Look-ups in named tables: a row name and a column name give one cell, copied from the table.

Gutus =
cols = Nub, Dipo, Zug, Toz
Bavip: [0.470, 0.344, 0.379, 0.300]
Pabo: [0.595, 0.340, 0.690, 0.348]
Somu: [0.443, 0.544, 0.541, 0.389]
Geb: [0.465, 0.203, 0.606, 0.353]
Migeges: [0.457, 0.081, 0.147, 0.601]
Bul: [0.524, 0.764, 0.312, 0.311]
Lil: [0.609, 0.438, 0.248, 0.533]
Furonu: [0.299, 0.659, 0.472, 0.443]
Zat: [0.546, 0.454, 0.379, 0.545]
Gad: [0.496, 0.544, 0.518, 0.353]
Gogu: [0.310, 0.186, 0.694, 0.397]
Levulu: [0.419, 0.677, 0.366, 0.617]
Pufeb: [0.520, 0.579, 0.437, 0.291]
Ririsi: [0.410, 0.228, 0.946, 0.434]

Gogu, Toz => 0.397
Bavip, Dipo => 0.344
Somu, Toz => 0.389
Gogu, Zug => 0.694
Gad, Nub => 0.496
Lil, Zug => 0.248
Geb, Zug => 0.606
Lil, Toz => 0.533
Levulu, Zug => 0.366
Geb, Dipo => 0.203
Gad, Zug => 0.518
Zat, Zug => 0.379
Pabo, Zug => 0.690
Pabo, Toz => 0.348
Row with the largest Zug: Ririsi

Zaba =
|  | Fesug | Por | Vufi | Gizaret | Kun | Dos | Fer | Lili |
|---|---|---|---|---|---|---|---|---|
| Tele | 715 | 374 | 535 | 372 | 752 | 616 | 617 | 771 |
| Berofov | 137 | 524 | 553 | 233 | 745 | 398 | 424 | 500 |
| Sek | 844 | 433 | 379 | 445 | 504 | 563 | 216 | 696 |
| Gupufin | 206 | 499 | 513 | 329 | 759 | 390 | 294 | 695 |
| Feveti | 895 | 430 | 386 | 519 | 480 | 689 | 316 | 355 |
| Tutom | 273 | 712 | 610 | 540 | 404 | 456 | 577 | 114 |
| Mib | 225 | 703 | 613 | 564 | 466 | 463 | 543 | 130 |
| Vamiso | 783 | 431 | 530 | 523 | 686 | 615 | 531 | 822 |
| Sitib | 730 | 717 | 570 | 791 | 287 | 554 | 490 | 385 |
| Vizabol | 875 | 440 | 366 | 483 | 437 | 567 | 229 | 646 |
| Gal | 677 | 381 | 498 | 345 | 548 | 465 | 620 | 907 |

Lili of Gupufin = 695
Por of Sitib = 717
Kun of Gal = 548
Fer of Tele = 617
Gizaret of Mib = 564
Fer of Gupufin = 294
Gizaret of Gupufin = 329
Lili of Sitib = 385

Table Fofo
,Nebosat,Bul,Zetika,Dibil,Sameb
Giraliz,90,148,89,168,197
Liko,175,20,125,12,59
Ren,14,176,32,189,153
Fonuga,104,200,116,7,109

Dibil of Ren is 189
Sameb of Fonuga is 109
Nebosat of Giraliz is 90
Sameb of Ren is 153
Bul of Fonuga is 200
Zetika of Liko is 125
Bul of Giraliz is 148
Nebosat of Liko is 175
Sameb of Giraliz is 197
Row with the largest Dibil: Ren

Navo.tsv
	Vir	Poz	Dedu	Ner	Nelad	Tet	Pudavel	Runavos	Lovev	Legivi
Sozo	65.8	63.4	65.1	32.6	33.0	42.8	86.1	84.6	56.7	44.8
Buke	37.2	43.6	47.2	82.1	78.0	50.5	20.3	30.8	39.2	71.1
Mava	38.1	75.4	41.7	63.0	63.0	34.6	35.9	71.5	23.9	46.2

Nelad of Mava = 63.0
Pudavel of Mava = 35.9
Lovev of Sozo = 56.7
Dedu of Mava = 41.7
Poz of Mava = 75.4
Dedu of Sozo = 65.1
Vir of Buke = 37.2
Lovev of Mava = 23.9
Dedu of Buke = 47.2
Vir of Sozo = 65.8
Ner of Sozo = 32.6
Which row has the largest Dedu? Sozo

Table San
|  | Lavunu | Pevobib | Koza | Gogives | Mor | Nal | Labis |
|---|---|---|---|---|---|---|---|
| Febif | 138 | 130 | 127 | 129 | 133 | 119 | 142 |
| Safesov | 64 | 96 | 222 | 179 | 216 | 242 | 198 |
| Gezaro | 169 | 208 | 144 | 145 | 122 | 208 | 102 |
| Nutan | 70 | 225 | 91 | 182 | 69 | 199 | 220 |
| Rega | 67 | 78 | 221 | 173 | 217 | 244 | 209 |
| Pep | 97 | 68 | 189 | 80 | 210 | 159 | 216 |
| Pez | 67 | 84 | 219 | 183 | 219 | 245 | 200 |
| Lopur | 71 | 221 | 91 | 185 | 76 | 200 | 215 |
| Rutu | 98 | 71 | 190 | 80 | 204 | 161 | 210 |
| Vit | 209 | 118 | 178 | 41 | 185 | 143 | 111 |
| Salu | 124 | 101 | 163 | 183 | 160 | 144 | 134 |
| Gidete | 151 | 194 | 112 | 148 | 105 | 143 | 132 |
| Zut | 123 | 100 | 164 | 178 | 167 | 145 | 123 |
| Non | 80 | 106 | 153 | 163 | 161 | 172 | 205 |

Nal of Pep: 159
Lavunu of Gezaro: 169
Pevobib of Pep: 68
Gogives of Rutu: 80
Koza of Lopur: 91
Gogives of Febif: 129
Gogives of Zut: 178
Lavunu of Salu: 124

Table Nugit
,Fom,Veret,Fuvuva,Tonadi
Pirozi,6052,6656,9077,7709
Kimigin,3618,853,6614,4493
Vize,5665,6062,7647,5498
Guzoziz,2729,4368,7276,6618
Tuv,6103,2907,6040,8611
Siz,6054,7344,4820,5874

Siz, Fuvuva => 4820
Vize, Fuvuva => 7647
Kimigin, Fuvuva => 6614
Kimigin, Veret => 853
Siz, Veret => 7344
Kimigin, Fom => 3618
Guzoziz, Veret => 4368
Which row has the largest Fom? Tuv

Tokovu
        Gav  Sel
Gakup   219   87
Bar     253  183
Favel   119  197
Patipa   55  146
Tugad   200  129

Gakup, Sel => 87
Tugad, Gav => 200
Tugad, Sel => 129
Patipa, Gav => 55
Favel, Sel => 197
Bar, Sel => 183
Row with the largest Gav: Bar

Table Rafig
          Til   Dop  Nazamiv  Kovega   Nal  Takikoz   Pup  Lipade  Gipa
Nenagun  71.8  48.9     45.9    48.2  44.3     48.2  54.2    39.7  46.8
Mumud    55.3  43.6     56.1    57.4  40.6     43.0  24.2    35.6  58.9
Girob    66.9  45.1     52.9    40.4  51.6     64.9  42.3    73.1  47.7
Koz      56.0  47.6     64.3    69.8  51.4     28.2  34.1    71.3  56.5
Sok      45.7  43.8     46.6    46.5  51.7     61.0  59.4    47.6  47.0
Mil      48.2  52.2     50.9    45.5  48.4     52.2  40.0    61.5  42.9
Dag      29.0  53.3     75.9    67.5  52.1     32.7  76.3     5.7  67.2
Sek      61.1  45.1     45.7    33.4  45.1     60.8  37.4    75.2  39.1
Lef      48.2  43.5     42.5    44.9  62.8     43.8  59.1    55.4  50.6

Kovega of Mil: 45.5
Takikoz of Koz: 28.2
Nazamiv of Sok: 46.6
Lipade of Sek: 75.2
Nal of Girob: 51.6
Dop of Mumud: 43.6
Lipade of Nenagun: 39.7
Gipa of Girob: 47.7
Takikoz of Sok: 61.0
Dop of Lef: 43.5
Gipa of Dag: 67.2

